(in the rows, 128 means zero)
One turn moves each row of this set onto another row. After a few examples, where does it send each row asked below?
mafur: [101 131 124 119 117 116 160 155 145 117 154 162  99 130 127 113 138 154
  93]
Ful: [109 146 121 113 142 110 121 114 106 141 102 170 101 163 108  98 153 154
 125]
zurek: [ 86 147 126 114 141 166 127  95 155 131 123 157 132 158 115 117 114 144
 107]
Lop: [ 97 125  88 121 118 110 147 150 112 143 114 148 122 156 110 125 139 129
 143]
lupi: [103 152 103  97 148 149 140 112 124 125 108 168 140 171 140 122 116 152
 127]
Zolug: [115 176  98 120  96 115 152 136 110 143 137 173 116 147 101 100 131 121
  99]
muk: [ 94 161 125 107 114 124 162 141 106 142  92 187 122 133 104 108 131 120
 127]
butip: [134 158 128 123 112 146 144 121 105 151 109 172 106 137  93 129 150 127
 108]
div: [101 124 143 112 110 131 109 114 126 133 143 146 147 148 142 113 144 161
  88]
zosu: [ 85 156 125 141 145 134 136 139 130 123 123 171 150 101 110 114 162 128
 121]
vebu: [ 90 136 104 126 130 119 113 122 109 127 120 175 142 139 153  85 132 156
  80]
pekid: [109 147 150  90 111 138 142 141 139 140  87 170 105 139 108 117 137 130
  91]
risuf: [100 123 119 133 120 154 133 121 155 107 117 165  85 132  95  99 145 133
 106]
Zimon: [108 123 130 126 109 137 132 129 125 112 106 164 178 141 114 115 117 165
 128]
muru: [130 140  99 109 109 110 117 113 146 105 113 175 131 133 130 141 167 129
 121]
razek: [ 96 143 108 103 129 133 152 118 125  94 116 159 124 140 162 138 108 134
 110]
vatav: [133 161 118 106  97 130 147 131 147 112 124 162 110 141  82 125 141 128
  86]
Vovaf: [ 79 153  93 137 102 129 132 135  98 105 114 152 122 157 146 141 119 142
 101]
Ripi: [103 125 148  99 119 112 150 117 146 114 119 145 107 134 119  99 113 123
 129]
Zuf: [ 78 167 124 144 132 137 119  97 124 122 124 160 137 155  93 137 128 161
 107]
Zabi: [ 99 138 112 121 106 123 121 112 125  70 117 156 156 138 115  87 120 140
 107]
Bis: [122 160  99 107  94 142 124 121 137 111 126 174 143 132 122  76 131 141
 137]
naka: [ 93 159 101 107 128 118  99 130 148 149 116 152 136 114 124  92 132 144
  90]
reken: [ 82 106 100 130 139 144 132 124 139 114 114 182 151 118 132 129 148 138
 104]
dar: [123 140 142 146  94 122 119 125 120 141 120 159 128 138 157 115 148 125
 102]
Dur: [ 94 124  97 128 122 131 110  99 113 107 134 152 147 139 114 131 168 127
 118]
Vul: [104 146 142 135 103 124 124 164 143 108  88 154 157 151 113 108 146 141
 109]
meze: [121 148 101 151 115 108 133 137 111 128 107 162 113 135  87 112 116 168
 111]
vab: [ 83 156 106  95 111 107 154 143 145 130 115 174 110 128 105 118 133 106
  88]
lag: [ 66 161 128 141 104 140 132 128 128  87 136 160 121 156 117 131 135 155
  89]

Vul -> dar
mafur -> Lop
Zolug -> vab
Where do these go?
Zimon -> div
zurek -> Zuf

One turn moves each row of this set onto another row. After a few examples, where does it send each row asked below?
tiz: [135 108 111 150 140 125 143 115 138 136 145 131 101 107 128 100 148 114
 167 120]
zof: [112 130 165 118 131 108 122 146 145 134 144 122 104 135 112 102 128 142
 153 137]
dakab: [128 134 112 104 129 131 138 117 154 119 140 101 121 106  91 126 142 127
 123  95]
niliz: [ 90 134  90 130 133 108 134 119 122 141 150 129 118 110  99 134 154 122
 166 135]
runef: [122 159 123 121 134 133 114 150 125 129 139 119 125 101 112 156 132 112
  96 136]
sona: [147 117 112 107 128 108 117 103 115 126 143 109 134 126 100 145 116 119
 149 118]
rivod: [122 133  82 133 140 140 132 122 119 133 147 116 124  84 108 107 124 127
 141 138]
vuni: [144 124 146 125 131 123 123 140 145 139 156 126 103 105 124 147 153 102
 117 103]
rume: [ 92 123 160 135 114 110 129 137 130 134 123 115 148 122 116 102 122 145
 148 138]
dip: [117 122  91 117 126 105 137 108 157 122 123 127  99 145 156 164 125 124
 121 141]
baler: [113 118 118 147 123 126 136 154 157  86 135 113 142 125 138 124 114 147
 135 125]
lov: [ 96 116 125 142 119 151 128 119 173 148 152 125 127 100 138 122 150 130
 104 131]
pab: [151 125 149 133 112 135 136 133 142 104 145 142 115 111 134 128 125 114
  98 133]
kegi: [ 97 137 133 151 147 130 151 105 149 134 133 155  81 108 122 138 139 135
 125 143]
vef: [116 112 129 165 144 106 132 117 163 128 110 140  98 130 158 123 127 138
 126 140]
paman: [111 137 119 123 111 123 134  98 139 105 130 130 107  92 107 163 118 126
 132 103]
Temuv: [125 126  92 135 121 131 126 153 159 123 126 109 131 137 110 109 111 127
 130 103]
Koge: [126 137  96 130 121 137 139 114 120 140 113 126 148  96 161 119 121 115
 135 130]
Kob: [141 106 116 132 121 111 137  80 135 104 127 140 124 129 145 125 152 139
 129 132]
ligu: [124 109 121 134 125 114 130 136 140 147 174 134 140 134 123 103 149 122
 121 158]
dasig: [ 76 135 133 128 127 139 132 125 153 130 100 126 112 142 132 156 126 123
 117 137]
Suso: [110 126  81 139 119 105 148 122 129 124 113 129 121 108 158 156 120 118
 117 135]
venos: [121 115 144 122 141 116 111 151 168 135 137  98  92 128 102 142 141 119
 146 137]
diso: [124 140 117 147 124  91 118 139  98 102 145 124 133 140 119 116 136 109
 125 126]
Tilab: [ 69 130 138 134 115 133 126 126 132 132 152 119 132 139  91 147 126 122
 118 140]
sebim: [120 125 145 120 141 107 118 100 138 162 138 113 115  89 151 152 136 120
 138 152]
luz: [108 117 123 140 144  96 117 146 142  86 127 124 135 111 159 129 127 125
 134 143]
sib: [127 110 128 138 129 103 126 114 121 113 114 107 136 150 143 114 140 134
 158 155]
rir: [106 149 128 125 109 119 153 124 128 165 113 129  87 143 118 129 124 129
 141 139]
Danos: [130  97 118 138 123 139 111 119 127 157 171 131 132  98 140 139 132 116
 131 145]
Sope: [ 93 162 125 131 137  93 120 131 115 136 120 108 129 147 120 130 111 122
 134 134]
dis: [104 125 131  98 114 100 133 103 123 169 121 130 100 126 132 142 137 118
 135 149]

paman -> pab
dakab -> vuni
Where do these go?
Tilab -> kegi
Suso -> baler
Sope -> dasig
lov -> tiz
rume -> rir
venos -> sebim

